One turn sends every row of this set to another row. A few are shown first. Where does it send the rows asked after them?
Q_354: [ 21   4 -14   4  -1  10  -6   9 -15  -5  -2   4 -24   0  -1 -19 -18  -6
  10  21   7   2   2 -27 -11 -21 -20   3  19   8  11 -21   2   8   1   8
   8 -25  10  13   9   4 -15]
Q_312: [ 11 -19  -2 -25  -1  -9 -12  -6  -5 -12  11   8  -4  15   6  13 -17  -2
  24  -1   5  19 -32  -2 -11  14  -8  40  20  -8  14  -2  -1  10  18  -1
   2  -9  14  18  14  -2 -10]
Q_362: [  8  -5 -16   3  24  -8  -9  -7 -14   9  11  -6 -15  25 -13  15 -15   6
   0  11   0 -31 -25  -3 -17 -13  -1  12  10  19  12   1   4  15  34 -12
  12 -27  -2 -13   5  -5  10]
Q_552: [-12  -6  -6   3  17   0   1 -17   0  17  27   5 -11  14   3  15  -1   1
  -3   3  -1  -8 -17 -10  -6  -8 -16  22  21  16  16  10  -5  10  20   6
   4 -44   0  -4 -11   8  11]
Q_112: [ 15 -17  -2 -22   6 -16   3  -4   3 -14  22   1 -14  18  -7  10 -22   7
  20   9   1  10 -38  -2 -21  22  -6  19  19  -9  15  -4  -5  18  11  -3
  16  -4  19  11   6  -1  -9]
Q_80: [ -5   6  -6  -2   8 -14  -7 -12  -8   8  13   5   2  22   7   4   9   4
   8   2   4   6 -20 -18  -5 -11  -2  44  25   6  23   2   0  10  17  -1
   1 -23  -7   6   5   9  -4]
Q_187: [ -5 -21 -16  -5   5  19  -9   2 -16  -3   7 -11   3   0 -18 -28 -23  -6
   9   6 -10   3  18   0 -21 -25  10  -3  19   0  14 -16  14   2  29  -1
  -5 -22  10  -7  22   0  -9]
Q_421: [ -4  -3 -11  11  17  -3  -7 -12  -4  14  17  -3 -16  10   0  14  -9   4
   3   0   5 -19 -17 -14 -12 -17  -6  15  20  25  12   2  -5   3  24  -4
  14 -45  -4  -2 -12   6   9]
Q_864: [ 14 -23  -2 -25  -8   3  -7 -20  -4  -6  12  10  -8  12   7  16 -13  -1
  28   1  -2  28 -26  -6 -14   0  -9  41  25  -3  11   7  10  13  23   4
 -12 -20   1   6   0   2  -9]
Q_834: [  8 -22   3 -23  12  -6   9 -10   0  -2  24  -3 -13   9 -12  16 -34  10
  12   7 -10   2 -35   8 -24  16 -11   9  16  -8  13   5   4  27  17   1
  22  -8   7  -4  -1   6  -3]
Q_305: [  4 -17  -9 -36 -21  17 -26  15  -2  -6  29  -8 -19 -14   5 -12 -10 -20
   1  -2  -9   7   1   7  -2  -6   4  26  10  -7  20   5  15  17  26  -3
   1 -24  16  -4  16  -9   1]
Q_714: [  4   8  -7  14  20 -21   0   2  -2  -2  12  -5 -12  18  -7   6  -2  14
   4   9   8 -17 -22 -19 -23 -10   0  15  14  21  18  -4  -6  10  18  -7
  18 -23  -1   1   2   3   3]
Q_543: [  6 -12  -5 -19   7 -18  15  -7   9   0  20  -1 -13  15 -14  14 -19  22
   4   3  -1  -2 -31   2 -25  16  -4  12   9  -4  16   7  -5  31  12   1
  26 -17  11  -4   4   8  -2]
Q_101: [  0   7 -12   7   7 -12 -16 -11 -10   6   4  -1  -6  15   5   4   2   8
  13  -1   9  -6 -16 -20 -11 -21   3  36  25  19  17  -2   1   5  21  -6
   6 -29 -12   3   0   7  -4]
Q_281: [  1  -8 -12  -6  24  -4   1 -13 -12  15  23  -1  -8  27 -14  17 -14   8
  -7  14  -7 -25 -25   4 -13  -3 -10  17   8   8  12  10   4  22  28  -5
   4 -24   1 -13   5  -2  13]
Q_56: [  8 -10 -12 -26   2 -24  -3  -1   0  -6  14   4 -10  25  -8  11 -15  11
  10   2   8  -1 -35   1  -9  18   1  29  12 -10  17  -3 -10  19  14  -7
  18 -10  20   9  18  -2  -5]
Q_269: [ 11  -8 -11 -27 -18   6 -17  20   9 -19  33 -14 -21 -17   7 -19  -2  -5
   2   4  -1  20   1  -8 -14  -2   3  20   9  -5  22   3   8  22  13  -4
   5 -19  20   5  10  -5  -4]
Q_703: [  4 -12 -12 -26  -5 -16  -8  -9  -1  -1   5   5   0  19   9  14  -7   8
  16  -1   6  24 -29  -5  -8   1   0  46  19  -6  19  -2   0  14  18  -4
   6 -20   7  10  15   6  -8]
Q_328: [ 16 -29  -4 -22  -7  12  -3 -28   2   0  26  10 -22   7   1  17 -18  -1
  20  -2  -5  12 -18  -2 -13   6 -15  26  21   1   6  17   2  17  20   9
  -9 -33   6  -1 -16   2  -3]
Q_545: [ 12  -5 -25   0   8   0 -21 -22 -15  11  15  -3 -20  27  -5   6  -5   3
   9   8   5 -19 -16 -13  -6 -19   3  26  18  18   9   4   2   9  29 -11
  -6 -36  -5  -8  -5  -5   2]
Q_921: [  1 -23  -9 -18  -2   8   4 -21   7  10  20  11 -19   6   3  24 -11   3
   6  -9  -1   6 -16   1 -10   3 -15  28  16   6   8  17  -4  16  23   9
  -4 -49   8  -4  -9   6   5]
Q_214: [  5   3 -13  -7  14 -17 -12  -6 -16   1  16   4  -5  36  -7   4  -3   6
   3  11   7 -18 -23  -4  -4   6  -2  37  10   2  17   2  -4  15  19 -11
   1 -10  10   8  20  -8   0]
Q_297: [ -7 -22 -15  -2   2  21 -12   4 -13  -3  13  -5  -5  -2 -19 -30 -24 -11
   8  -1  -2 -12  19   1 -11 -13   8  -6  17   2  12 -13   0  -4  23   0
  -1 -25  23   2  17  -4  -6]
Q_947: [ 11 -12  -7 -35 -11   5 -13  23   1 -14  27 -18 -16  -9  -4 -15 -11  -9
  -1  11 -12  11  -8   5 -17  -6   8  15   8 -11  24  -1  22  30  26  -8
   9  -8  14 -12  23  -8  -1]
Q_926: [  5 -18 -23  -3   2  16  -7  -1  -8  -9  18 -12  -7   5 -22 -35 -18  -3
  11  12  -3   2  16  -8 -19 -18  12 -13  19  -1  13 -17   4   4  18  -3
  -4 -24  19  -3  14  -4  -9]
Q_621: [  8  -7 -23  -8   9   1 -15 -28 -13  14  23   3 -13  34  -2  10   2   4
   4  11   2  -7 -17  -9   1 -11  -5  36  19   6  10  12   2  16  22  -6
 -16 -33   0  -4  -3  -4   4]
Q_193: [ -8 -16 -14  -3   6  17  -8   1 -15   0  10 -14   5  -4 -16 -29 -25  -2
   7   5  -9   3  18  -2 -21 -22  10  -7  21   1  17 -17  12   4  23  -2
   5 -19   9  -4  19   4  -9]
Q_453: [ -2 -14  -1 -26  -6   9 -12  28   7 -10  33 -17 -15 -26   4  -9 -18  -9
  -8  -2  -7   3  -3   8 -16   1  -2  11   5  -4  22   1   9  23  19  -2
  20 -19  21   1  14   0   7]
Q_525: [ 10 -13   0 -19  -8  12  -2   3   1   7   4 -16  -8 -27  -4 -15 -17 -22
  13   7  -2  15  -4  -4 -14  -6 -18  -5  11 -16  25  -8  17   6   8   9
  14 -15  23  -1  17 -23  -4]
Q_53: [ 20 -16  -6 -21 -12  15  -7  -2  -3   4   1 -14 -11 -22  -8 -16 -18 -17
  14  11   1  13   0  -3 -15  -5 -16  -2   7 -18  22  -2  19  11  11   7
   3  -9  25  -2  20 -29  -5]
Q_30: [ 11   5 -17   3  12 -15 -20  -2 -17  -2   4   2 -13  30  -8   3  -5   5
  11   6  12 -26 -22 -10 -10  -7   5  31  12  14  12  -3  -3   8  27 -15
   5 -16   2   3  15  -9  -1]
Q_938: [  6  -2  -6   5   8  12  -3  15 -20   4  -5   2 -18  -8  -3 -10 -32 -10
   1  11   1 -12  -2 -12  -8 -16 -25  -3  16  10  10 -22   0   8   6   6
  24 -23   9  10  14  10  -9]
Q_87: [ 14 -12   1 -17 -17  14  -4  -2   2   5   2  -9 -14 -27  -4 -19 -12 -19
  16   3   2  14   3  -7 -13  -5 -16   1  13 -17  24  -1  16   8   6  13
  10 -14  23  -1  12 -24  -9]
Q_459: [ 13 -18 -13 -33 -14  15 -13  14   8  -7  42 -16 -31 -12  -6 -13 -14 -12
  -4  10 -11   0  -3   5 -11   0   2   3   8  -5  19   7  11  27  21  -3
   6 -27  22 -13   4  -9   7]
Q_642: [  4 -29   4 -20   4   9   5 -18   0   6  27   7 -20   2  -7  22 -32  -2
  12  -6  -9  -4 -25  11 -16  14 -18  15  20   0   9  13   0  19  21   9
  11 -25   7  -4 -11   5   0]
Q_81: [  1 -24  -3 -23   6   1  11 -17   2  11  18   6 -17  12 -12  24 -24  10
   1  -3 -10 -11 -26  14 -19   7 -10  17  10   2   9  15   5  26  27   4
  11 -31   4 -16  -1   5   7]
Q_482: [  4 -16 -20   1   1  17  -4  -2  -6  -7  16 -10  -6  -1 -21 -36 -14   1
  10   9  -2   4  22 -10 -23 -19   8 -12  19   4  14 -12   4   4  18   1
  -5 -26  18  -1  11   0  -9]
Q_903: [ 17 -18  -7 -22  -9  16  -9  -5  -2  10   8 -18 -15 -24  -9 -15 -22 -18
  11  10  -1   8  -4   0  -9  -2 -18  -9   7 -19  20  -3  16  10   7   4
  12 -14  29  -3  14 -27  -3]
Q_13: [ 14   0  -9   2   2  20  -2  -1 -21  10  -6   1 -20  -7  -1 -10 -27  -6
   5  18  -4   0   4 -19 -15 -31 -22   2  23  11  10 -16  15  15  10  10
  13 -27  -8  -2   4  14 -14]
Q_233: [ 15 -19 -19 -28 -11   0  -8 -23   1   3  14   8 -15  22   5  16  -3   4
  17   2   2  22 -24  -7  -8  -4  -5  40  19  -1  12   9   3  17  24   0
 -15 -39   6  -3   2   0  -1]
Q_917: [ 17  -7 -15  -6  -4  23 -18   4 -30   5 -10  12 -23   5  -4 -11 -28 -21
   8  14   0 -16   1  -9   3 -20 -19  12  17   6   4 -18   9   5  17   6
   3 -27   8   6  19  -5 -10]
Q_433: [  3 -13  -6 -29 -14  19 -13   9   6  -2  32 -19 -17 -26   6 -10 -12  -6
  -3   3 -14  19   4   0 -18 -15   0  16  12  -3  22   9  21  28  22  -1
   7 -27   6 -10   3   2   3]
Q_255: [ 15 -17  -5 -23 -14  19 -11  -8  -6  12   4 -13 -13 -25  -7 -17 -21 -18
  14   4  -2   7   4   0  -9  -5 -15   1  10 -19  20   2  19  12  10   6
   6 -12  21  -4  14 -25  -7]
Q_535: [ -4   6  -2   4  21 -22  11   0   1   1  23   1  -9  22  -8   4   2  14
  -3  11   1 -10 -24 -14 -20   2  -6  17  15   9  22   2  -5  20  13  -1
  16 -17   4   0   3   7   4]
Q_142: [ 10 -14  -2 -21 -14  16  -3  -8   2  13   7 -16 -13 -27  -7 -18 -19 -17
  14   6  -2  13  -1  -6 -11  -8 -16  -7  14 -18  24  -4  17  10   5  11
  15 -16  19  -6   7 -21  -7]
Q_556: [ -8 -19 -16   1   4  17 -12   8  -9  -7  12  -6  -1  -4 -14 -29 -20  -8
   7  -1   1  -2  18  -3 -14 -14   6  -5  18   4  15 -17  -1  -6  21  -1
  -1 -28  25   8  19  -1  -7]
Q_816: [ 27  -7 -20  -4   1  20  -6  -1 -21   5   5   2 -36   8 -16 -16 -30 -10
   4  26  -3 -20   0 -14  -7 -17 -20 -10  14   5   3 -17   7  14   9   5
   7 -28  11  -5   6  -4  -8]
Q_567: [ 24  -2 -15  -5   5  12  -9   7 -29   1 -10  -1 -20  10 -11 -14 -31 -10
   7  29  -3  -9  -9 -12 -12 -23 -15   1  16   1  10 -23  16  18  15   0
  11 -12   2  -3  24  -1 -12]

Q_816 moves to Q_938
Q_947 moves to Q_269
Where do these go?
Q_903 moves to Q_525
Q_56 moves to Q_703
Q_552 moves to Q_281
Q_834 moves to Q_112
Q_421 moves to Q_362
Q_297 moves to Q_193

